The rows of X fall into several groups, which share some directions, and each row is roughly a mix of its group's hidden directions.
X (95 x 11):
[[-12  18  22 -21   6  13 -15   2 -35  13 -22]
 [  7  23  28  -7  17  -1  36   5  20  -4 -15]
 [  5   5  -4 -30  25  20  16  -4  -1 -37   4]
 [  7  11  10  -2  -1  24  28 -14  41   7  -9]
 [-11  14  13 -12 -12  23  -6  17  -4  21  39]
 [  8  16  46 -16  19   8  -6   8 -12 -14 -11]
 [ 11 -15  -2  23  16  -3  33  -8  34  -3  12]
 [  5   5  26 -21  34  -2  18   8 -21 -22   1]
 [  6 -21 -20   9  16  -4  25  -5  36 -15  17]
 [  2 -21 -12 -24  25   0  -5   9 -26 -32   4]
 [-15  -1   4  -4  -7 -27 -36  14 -31  -4 -12]
 [-18  13   3 -16 -23  27 -21 -11 -25 -18  -8]
 [ -4  -8 -28 -23   3 -10 -21   3 -12 -39   3]
 [ 20   1   0 -16  17 -18 -29  -5  30 -13 -20]
 [-18   7  13   4  31  13  20 -34   4  14 -13]
 [-14 -10  -2  17  -5  24   5  13  -4  34  33]
 [-11  11  21 -18   4  10 -22   3 -40   9 -19]
 [  6 -10   7  28 -26  14  -5  36 -18  -2  12]
 [ -9   6   0 -29  -1   3 -27  -5 -25 -34 -12]
 [ 11  -8   6  21  11   6  35 -12  37   6   4]
 [ -2  19  18 -12  -4  31  12 -15  13  24 -26]
 [ -1 -19 -18   1 -22 -12 -35   7 -31  -9  -5]
 [-11  14  19 -23   4  18 -21   0 -33  11 -21]
 [  4  31  38   4  -9  23   3 -10   6  21  -5]
 [ 11  -9  -4  30  -8  29  33  -1  20  11   5]
 [  2 -29 -16  23  20 -15  32  -6  12   9  -8]
 [ -4   6  12  -6 -12 -23 -32  17 -27 -19 -19]
 [ -6 -18 -12 -12   3 -12 -30  12 -37 -21   1]
 [  2  29  31  10   3  19  16 -11  18  25   5]
 [ 11 -16 -20  22  -3 -25  12   6  23 -19  27]
 [  5 -18  -8 -27  29   3  -3   8 -22 -34   2]
 [ 12  -8  -7  14   9 -17  10 -20   7 -21 -43]
 [ -8   3  -7  -1 -15  33 -31 -19   4  18  24]
 [ 11 -13 -21  24  -8 -22  12   3  28 -12  26]
 [ -7 -30 -46   0  -8  -4 -14   3 -11 -10  10]
 [-19  -2   5  -5  -2 -22 -37  15 -34   2  -3]
 [-20  -9  10  33  -8  21   1  13 -18  29  11]
 [ -9 -22 -49  -5 -13   8 -12  -7  -2 -13   6]
 [ -4  -8 -38  19 -21  -2   9 -13  25  20   7]
 [  5 -17   1  32 -20  18   1  32 -15   3  18]
 [  9 -10  17 -27  32   7 -12   8 -20 -26  -9]
 [ -9 -12 -22  -9 -23  26 -36  -6  -6 -16  -4]
 [  4  32  28  -4  12  15  22  -5  27   5  12]
 [ 12  -8   6  28   4   3  33 -13  35  10   2]
 [  1  -6   4  29 -23  -8 -17  -2  13  41  -9]
 [  8  11  10   9  -6  27  17 -18  41   9  11]
 [  5   8 -13 -11  -1  15  23 -17  38  22  16]
 [ 21 -22  -2  29  -7  18  15  25  -6 -19  14]
 [  8  -9 -14 -23  31 -26  -3 -17   1 -26 -11]
 [ -5 -25 -40 -10   8 -22   0  10   1 -24   6]
 [  4  -1   5  20  14 -24  40  11   0  21  17]
 [  6  -3  -8 -31  33 -23  -7 -13  -4 -27   1]
 [ 15   0  35  -5  10  -5 -34   2   4  10 -27]
 [  4  -4  19  19  -5  -4 -14  23 -33 -28 -15]
 [ 10 -11 -12  19  -7  11  22 -15  43   5  10]
 [  5  -1   6  30  -5   2  27   2  21  38  10]
 [  8  -9 -13  10  11  -4  30  -5  42 -10  17]
 [ 11 -13   6  23  14   6  35 -12  34   4   4]
 [  4   7   1 -10  21   4  39  -2  37  -9  -2]
 [ -5 -11 -47  -2   0   7  23  -5   9 -15  20]
 [ -5 -11 -36 -22   4  17  -1  -4  -4 -36  10]
 [  0  -5   0  19 -15  32  19  12  11  25  28]
 [ -8 -19 -15  -5  24 -33   9  16 -26 -10 -15]
 [  9  -8  -3  26  -9  32  31   1  19  15  14]
 [ 16   2  36  -8  37   0  22   9  -5   0  -2]
 [-12  -4   0  33 -23 -13  14   8 -11  34  14]
 [  0  -7  -3  16  -5  31  21   5  14  27  31]
 [ 16   1   5 -30  32   2  -7   1   9 -35  -8]
 [  8 -27 -12  14  -6   6  -7  33 -17  -3  32]
 [-23  16  11 -24  -4  -2 -28  11 -17  19  23]
 [  4 -25 -32   0   6 -13   2   4  19 -30  22]
 [  4 -21 -36  10   1 -21  19   2  28 -10  10]
 [  2  18  28   3  17  24  27 -14  20  19  -4]
 [ -6 -21  -7  17 -13   4 -15  32 -23  13  27]
 [ 20 -18  10 -24  40   6  -8   4   1 -19 -12]
 [ -8   0 -30 -24  -6  -2 -20  -6  -6 -40   1]
 [  7  24  52  -4   8   4  -3   3   1   4 -14]
 [-26  17  18  10   1  18  11 -22   5  35 -10]
 [ -6 -12 -30 -20  -9  15 -29  -6  -6 -31  -3]
 [  8   9  -6 -32   9 -31 -17  -9   1 -27 -17]
 [  3 -16  -2 -24  28   0  -2  13 -26 -34   6]
 [  7   9  40  17  -5  -9 -14   4   5  31 -17]
 [ 10  30  36 -12  18   9  21  -3  13  -9  -5]
 [-14  14  12 -15 -19  39 -14 -15 -18 -10 -11]
 [  0  -4 -25 -30  16  15   3  -6  -2 -39   4]
 [-13   8  -6 -26  -3  -7 -33  13 -37  -7  -1]
 [-18   7   9  -6 -16  12 -18  24 -16  24  33]
 [ 17 -15 -10  28  -9  25  31   2  21   8   7]
 [ -5  15  44  -4   0  -7 -13  11 -32  -1  -9]
 [ 10  19  27   5  -9  19  25 -10  28  11 -19]
 [-10  12  -7 -31  21 -20  -3 -33  14   5 -15]
 [-13 -15  -5  19  -1  23   6  11  -5  33  32]
 [ -2  23  -1  -4  -2  19  21 -13  40  20   9]
 [  8 -14  -9  15  17   1  32  -9  38  -5  14]
 [  7  -1  -2 -19   6 -31 -24   5 -16 -32 -17]]
One row of each group comes first, with its name. Which group is each row after those in?
[-14   7   4 -18  -9   8 -18  20 -12  20  40]  B
[  8 -29 -38  -2   1  11 -16 -15  21  10 -11]  R
[ -3   5   6  -9 -11 -12 -35  15 -40 -11   1]  C

[  2 -27 -34  -2  -5 -18 -14   9   0 -30  14]  C
[  5  27  18 -10  -7  28  -5  -8  28  -6  26]  C
[ -4 -12 -10  -4 -20  -8 -36   8 -38  -4  -9]  C
[-11   8  10  21 -12  32  19  -3  11  34  10]  B
[-14   3  -8  -9 -11  -6 -34   6 -42  13  -5]  C
[  3  -8  -9 -29  26   7   1   5 -16 -40   5]  R
[ 27  -4 -15 -11  12  -5  22 -17  28 -27  -9]  B
[ -5 -13 -36 -16  -5  -9 -28   0  -8 -31   1]  R
[ -9  16  15 -32  32 -10  -9 -18 -12 -18  -4]  B
